Each pair is two rows. How far apart are they, by a hidden measure? 0 means very close, and 20 very far. Two or three weighted sums of its numbers give each row a place; it is the straight-line distance between the places.
tensor([-24, -18,  42,  15,  10,  -1,  10,   2, -15, -15])
tensor([ 26,  36, -19, -16,   4,  -3,  -6,  15,  24,  -4]) >> 9
tensor([ -2, -10, -17,  24,  13, -19,   6, -29,  37, -11])
tensor([ 21,  44, -52, -24,   2, -16, -19,   0,  14,  16]) >> 12
tensor([ -5, -20,  -9,  13, -21,  17,   7,  -8, -33,  32])
tensor([-36,   3,  10,   1,   3,  11, -11,  -2,   4,   2]) >> 2
tensor([-24,   6,  14,  10,   7,  30,  35, -12,  27,  22])
tensor([-26, -63,  75,  24,  -8,  26,  30,   8, -38, -29]) >> 15
tensor([  0,  45, -15, -19,  11,   6,  20,  -7, -13,  12])
tensor([  3,  -3, -46,   9, -14, -41, -28,  -5, -18,  19]) >> 8
tensor([-17,  15,   3,   2,   6,  36,  32, -21,   9,  28])
tensor([ 21, -65,   8,  24, -15, -16,  -2, -13,  -3, -24]) >> 10
tensor([ -5,  20,   9, -14,  23, -23, -26,   3,  12, -33])
tensor([-38, -10,   1,   2,  -2, -28, -25, -38, -19,   0]) >> 5
tensor([ 38, -11,   9,   0,  -6,  19,  23,  -5, -23, -15])
tensor([ 42,  12, -18,  -9,  -8,   7,   8,  12,  17,  11]) >> 8
tensor([ 19, -48, -22,   0, -16,  -7, -16,   2,  37,   4])
tensor([ 10, -36,   9,  17, -17,  32,  17, -15,  -1,  29]) >> 9
tensor([ 23,  -1, -27,   8,  -3, -57, -23,  10, -17, -26])
tensor([-20,  29,   5, -28,  -4,  26, -12,  13,  16,  26]) >> 7
tensor([-21,  -6, -27,  -4, -12, -16, -36,   2,   6,  19])
tensor([ 15,  -7,   2,   2,  -4, -15, -21,  28,   7,  -8]) >> 6
tensor([ 38, -13,  10, -21, -11, -33, -34,  26,  15, -42])
tensor([  1,  15, -13,  -1,  -6, -16,  -2,  -9, -26,  -2]) >> 5
tensor([-37, -21,  69,   0,  16,  26,  23, -21, -12, -48])
tensor([  1, -48,  10,  -2, -36,  17, -14,  -7,  21,  -2]) >> 13
tensor([ 13,  23,   7,  -9,  13,  -7,   9,  14,  -4, -19])
tensor([ 16,  13, -20, -13, -17, -12,  -8,   5, -28,  22]) >> 3
tensor([ 16, -27,  24,  14,  13,  24,  23,   2,  27, -22])
tensor([  5, -24,  -1,  17,  -6,  20,  22,   8,  16,  10]) >> 7
tensor([ 46, -55, -42,  -5, -66,  12,   2, -46, -31,  28])
tensor([ 32,  20, -40, -13, -12, -38, -14,  18, -11, -11]) >> 5
tensor([ 16, -28,  16,  19, -10,  47,  44, -10,   3,   5])
tensor([ 21,  20, -23, -27,  -3,   9,  -5,  -4,  13,   4]) >> 8
tensor([-12,  48, -10,   6,  38,  -6,  24, -38, -20,  -5])
tensor([ 42, -26, -52, -19, -38, -66, -53,  10, -46, -13]) >> 19
tensor([-14,   5,  -5, -38, -14, -11, -39,   0, -13,   4])
tensor([-25,   5,  15,  46,  20,  19,  40, -20, -16,  23]) >> 17
tensor([-47, -27,   1,  21,  -5,   2,   1, -20,  22,  37])
tensor([ 38,  23,   5,  26,  31, -16,  16,  47,   0, -44]) >> 9
tensor([ 10,   9,  25, -16,  18,  40,  25, -22,  41, -22])
tensor([-37,   4,  18,  23,  24, -20,   9,  22, -41,  -4]) >> 10
tensor([-12,   8,  16, -22,   9,   3, -17,  -2,  17, -24])
tensor([-10,  -2,  33,  23,  23,   8,  31,  25, -33, -14]) >> 7
tensor([-57, -12,  25,  25,  21,  -8,  13,  -5,   4,   8])
tensor([-26, -42,  42,  13, -12,  30,   7,  -2, -39,   8]) >> 10
tensor([  8,  42,  -7, -26,   5,  37,   5,  34,  36,  13])
tensor([-30, -26,   9, -16, -24,  10, -26,   4, -27,  13]) >> 12
tensor([-10, -26, -16,  -3, -20, -14, -26, -34, -21,  13])
tensor([-18,  16,  36, -43, -10,  35,  10,  -7, -17, -12]) >> 7
tensor([ 19, -22,  17,  22,   6, -20,  -9, -17,   3, -31])
tensor([-26,  20,  49, -16,  11,  11,  13,  -4, -16, -30]) >> 7
tensor([  7,  25, -18,   0,  24, -13,  -8,  31,  47,  -4])
tensor([-34,   1, -55,  28,  -3, -57, -31,  -9,  -2,  32]) >> 9
tensor([ -2,  -1,  16,  12,  12, -36,  -3,  -1, -30, -38])
tensor([ 22, -28,   5,  29,   1,  -4,  17,  -1, -10, -10]) >> 6
tensor([ -5,  21,  10, -17,   7,  11, -14,  19,   5,  -7])
tensor([  7,  -4,  -8,  14, -12,   0,   2,  31,  -8,   9]) >> 8
tensor([ -3,   9,  16, -43, -13, -23, -49,  21,  -4, -32])
tensor([-18, -44,  17,  14,  12, -18, -29,   2,  42,  -7]) >> 15
tensor([-48,  20,  -9,  20,  24,  -8,   9,  -6,  14,  34])
tensor([  9, -47, -42,  31,  -8, -50, -28, -39,  39,   1]) >> 8
tensor([-22, -30,  28,  -7, -11, -32, -55,  11, -14, -44])
tensor([ 16,  29,   0, -31,  -1,   9, -14,   8,  40,  -8]) >> 14
tensor([ 20, -14,   0,  11,  -3, -25,   1,   9,  -8, -17])
tensor([ 29, -23,  30,  -4,  -6, -13,  -3,  24, -52, -53]) >> 12
tensor([  5,   1, -17, -12, -10, -14,  -9, -20, -18,  10])
tensor([  7,  25, -11, -10,   0,  -5, -12,  -4,  -4,   5]) >> 3
tensor([-11,  24,  40,  -2,  36, -31,   3,  16, -24, -58])
tensor([ 21,  37, -36, -13,   1,  20,  24, -10, -30,  44]) >> 5
tensor([ 13, -37,  14,   7, -30,  24,  12,  25, -37,  25])
tensor([ 19,  42, -43, -12,   6,  19,   3, -17,  40,  23]) >> 13
tensor([  7,  18, -18,   0,  13, -11,   9,  16, -20,  19])
tensor([-21, -35,  17,  18,  -4, -10,  -8,   1,   5,   1]) >> 9
tensor([ 62,  10, -37,  18,  -5, -42,   7,  15, -19, -16])
tensor([ -8,  45,   4,  -3,  25, -11,   4,   7,  12,  -9]) >> 5
tensor([  2,  10, -12,  20,  12, -19,  -1,   0,  13,   4])
tensor([ 23,  24,  -1, -12,   8, -21,  -1,  -6,   9, -26]) >> 6
tensor([  1, -31,  30,  23,   4,  -5,  14,   8, -18, -10])
tensor([-17, -43,  33,  26,  -2,  28,  26,  -3, -15,  19]) >> 3
tensor([ 27,  51, -37, -24,   0,  27,  20, -10, -22,  27])
tensor([ 28, -12, -32, -22, -19, -50, -53,   3,  20, -15]) >> 10
tensor([ 44,  -3, -43,  14,  -3, -12,   5,  22,  34,  20])
tensor([-12, -15,  40,  31,  16,  51,  58,   8,  -4,  21]) >> 11
tensor([ 42, -34, -17,  31, -10, -19,   9,  13, -13, -17])
tensor([-15,  13,  -3,  35,  30,   2,  33,  -6,   2,   0]) >> 7
tensor([-33, -29,  10, -29, -31,  -7, -51, -26, -44, -15])
tensor([ 16,  -7,  29, -12,  -7,  41,  34, -26, -42,  -5]) >> 13
tensor([ 20, -19, -15,  -5, -17,  37,  11, -11,  14,  24])
tensor([-23,  -4,  14,  -5,  -8,  -3, -14,   8,  -5,   8]) >> 6
tensor([ -2,  19,  21, -26,  16,  12,   8,  27,   1, -29])
tensor([  8,  62, -37, -20,  17, -37, -42,  16,  -8,   0]) >> 6
tensor([-25,  11, -22, -24, -40,  41,   2,  -2, -22,  56])
tensor([-23, -23,  15,  12,  12,  17,   1,   8,  18,   5]) >> 14
tensor([ -2, -13,  51,  21,  29,  14,  64, -37, -24, -26])
tensor([  5, -12,   5,  30,  12, -45,  -3,  -5, -25, -43]) >> 12
tensor([ 46,   9, -17, -35, -23,   9, -17,  19,  -4, -11])
tensor([-37,  16,  18,   7,  22, -16,   8,   9, -26, -16]) >> 7
tensor([ -2,   2,  10,  27,  18,  -9,   5, -30,  25, -16])
tensor([-22,  15, -35,  33,  41, -49,  -5,  14,  30,   5]) >> 8
tensor([ 39,  17, -43, -16, -17, -19, -15, -14, -18,   5])
tensor([ 12, -20,   7,  -9, -11,   9,  -8,  -6,  30, -25]) >> 7
tensor([ 25,  14, -10,  14,   8, -16,   9,   0,   9, -25])
tensor([-17,  -1, -14,   2, -13,   7,  -2, -30, -13,  36]) >> 4
tensor([-35,  10,  -1, -17,   0,   3, -26, -20,  25,   5])
tensor([ 10, -18,  12,  18,  -8,  -9,   8,   6, -15,  -5]) >> 2
tensor([ 64,  51, -58, -12,   5, -29,  -5,   9,  18,   8])
tensor([ 15,  22, -31,  11,  21, -33, -15,  15,  47,  -7]) >> 9
tensor([-14,  19,   0, -31, -18,   2, -37,   8,  -5,  -4])
tensor([-23,   8,  28,   3,  22, -20,   2, -21,   2, -37]) >> 8
tensor([-20,  16,  -9,  30,  40, -55,   3, -26,  24, -28])
tensor([  5,   1, -22,   9, -10,  12,  23, -28,  -4,  18]) >> 3
tensor([ 33, -22, -33,  -6, -12,   1,  -4, -14,  18,   4])
tensor([ 46,  19, -44,   7,  15, -36,  -1,  11,   0,  -2]) >> 6
tensor([ 15,  15, -30, -23,  -9,  26,  -4, -13,  18,  22])
tensor([ 31, -14,  22,  -2,  -3,  19,   8,  46,  -4, -12]) >> 7
tensor([-42, -13,  24, -12,   3, -13, -38, -11,  -5,  -6])
tensor([ -1,  17, -21,  13,   3, -29,  -6,  -3,   4,   0]) >> 13
tensor([ -9,  14, -20,   7,   3,  -4,  11, -37,  13,   7])
tensor([ -8, -17, -42,   0, -27, -15, -24, -41,  -8,  39]) >> 6
tensor([-38,  -6,   1,  16,  -8,   9,  24, -49, -36,  29])
tensor([ 12, -14, -33,  27,  -6, -36, -10,  13,   0,  14]) >> 4
tensor([  8,   4, -43,  25,  21, -39,  -9,  11,  43,  14])
tensor([ -9, -41,  16,  16,   1,  14,  -1, -31,  41,  -4]) >> 3
tensor([  4,   7,   8, -18,  -9,   9,  -2,   6,  -4,  -4])
tensor([ 20,  57,   1, -21,  44, -11,   9, -19,  50, -59]) >> 8
tensor([-41,  17,   0,   9,  37, -34, -18,   0,  27, -10])
tensor([-35,   2,  -3,   5,  13,  -4,  -8, -39,  18,  18]) >> 3
tensor([-28,  48,  11, -47,  17, -20, -28,  -1, -30, -29])
tensor([-18,  13,   5,  16,  28,  26,  31,  22,  30,  25]) >> 17
tensor([-14, -72,  49,  20, -24,  39,  15, -11,  -4,   7])
tensor([ 26, -10,   6,  -9, -20,  21,  -6,   4,  15,  -1]) >> 8
tensor([  6, -10,  -7, -19, -19,  -7, -23,   1,   5,  -3])
tensor([ 27,  30, -18,  -6,   7,   8,  20, -16,  21,  -6]) >> 9
tensor([-35,  10, -20,  -5,  -8,  11, -19,  -2,  29,  49])
tensor([-24,   4,  -3, -22,  -6,   8, -20, -18,   9,  23]) >> 8
tensor([ 10, -13,   1,  28,  13, -45,   4,   8, -11, -38])
tensor([-45, -29,  74,   3,  16,  -4, -12,   4,   2, -40]) >> 8
tensor([-16, -10,  11,  -6,  -7, -24, -17,   6, -14,  -8])
tensor([ -1, -41,  -4,  15, -24,   9,  11, -16,  -1,  26]) >> 8
tensor([  9,  30, -15, -19,   6,  15,  -7,  17,  25,  15])
tensor([-18,  28,  12,   5,  34,  27,  24,  -8,  37,  -3]) >> 7
tensor([ 29,  16, -31,   7,  -6, -13,  -1,  -4, -24,   8])
tensor([-16,  34, -27,  13,  17, -31,  -6,  -7,  10,  -2]) >> 8
tensor([ -6, -20,  41,  13,  14,   5,  25, -18,   5, -26])
tensor([  6, -39, -18,  32,  -3, -22,  -4,  -9,  42,  18]) >> 10
tensor([-19,   2,   0,  17,   3,   5,   0,  41,  10,  15])
tensor([-46,   6,   3, -12,   7,  37, -16,   9,  47,  40]) >> 5
tensor([-11, -21,   7,  24,  19,   1,   6, -29,  53, -16])
tensor([-47,  -7,  19, -16,   8,   5, -25, -27,  28,   0]) >> 10
tensor([ 13,  19, -12, -34,   1, -22, -34,   1,  32, -22])
tensor([ -1, -32, -26,   0, -53,  16, -22,  18, -10,  56]) >> 8
tensor([-10,  -7,  -6,  10, -13,  18,  14, -24,  -7,  24])
tensor([-11,  -9,  33,   1,  14,  33,  31, -16,  34, -16]) >> 4
tensor([-16, -16,  11,   1, -11,  37,  12,   0,   8,  30])
tensor([ 26,   9, -18, -18, -10,  12,  -3,  21,   2,  15]) >> 6
tensor([ -3,   8,  23, -33,  -4,   1, -17,  -6,  -1, -22])
tensor([-17,  73,  -4, -31,  26, -12,   0,   0,  -7, -21]) >> 4
tensor([-10, -37, -10,  -2,   3,  -4, -27,  20,  25,   4])
tensor([-14,   7, -22,   1,  13, -41, -18, -25,   1, -16]) >> 9
tensor([ 53,  32, -32, -18,   3,   8,  22, -12,  17,   1])
tensor([-25, -35,  23,  17, -12,   7, -15,  15,   6,   3]) >> 10
tensor([ 43,  -8, -21, -11, -17,   3,  -3, -13,   8,  -1])
tensor([ 41, -15,   3,   3,   0, -23,  -9,   3,   2, -33]) >> 3
tensor([-22, -39,  26,  17,  -3, -10, -21,   7,  10,   0])
tensor([ 36,  -7,   5, -26, -35,  57,  20,   5,   8,  31]) >> 9
tensor([  1,  -3,   1, -14, -10,  22, -29,  39,  42,  19])
tensor([-17,   2,   5,   6,   5,  23,  12,  21,   3,  15]) >> 4
tensor([ 31,  14, -34, -12,  -1,  10,  11, -10,   7,  14])
tensor([-21,  16,  17,  -4,  13,  10,  -3,   2,   5,  -2]) >> 1
tensor([ 11, -35,  -9, -22, -50,  41,  -8,  -1, -24,  40])
tensor([ 10,  -9, -41,  61,  12, -30,  19,  19, -19,  18]) >> 12
tensor([ -4,  17,  27, -38,  11,  45,   4,  22,   4,   7])
tensor([  2,   7,  -3,   4,  19, -21, -26,  13,  25, -16]) >> 11
tensor([-13,  21, -71,  -2, -24, -29, -35,  19,  -4,  57])
tensor([-33,  49,  10, -21,  18, -16, -10, -30, -25, -22]) >> 13
tensor([-31, -16,  -5,  15,  -7,   2,  12, -23,  -2,  24])
tensor([ -1, -46,   8,  11,  -9, -33, -31,  -8,  -8, -21]) >> 9
tensor([-33,  45,  16, -42,   3,  25, -16,   5,  -1,   2])
tensor([ -4,  15, -26,  24,   5, -28,  15,  14, -35,  23]) >> 7
tensor([ 42, -41,  10,  16, -30,  13,  15,  50, -21,   4])
tensor([ 20,   9, -20,   2,  -2, -21,  -2, -13,  -2,  -5]) >> 6
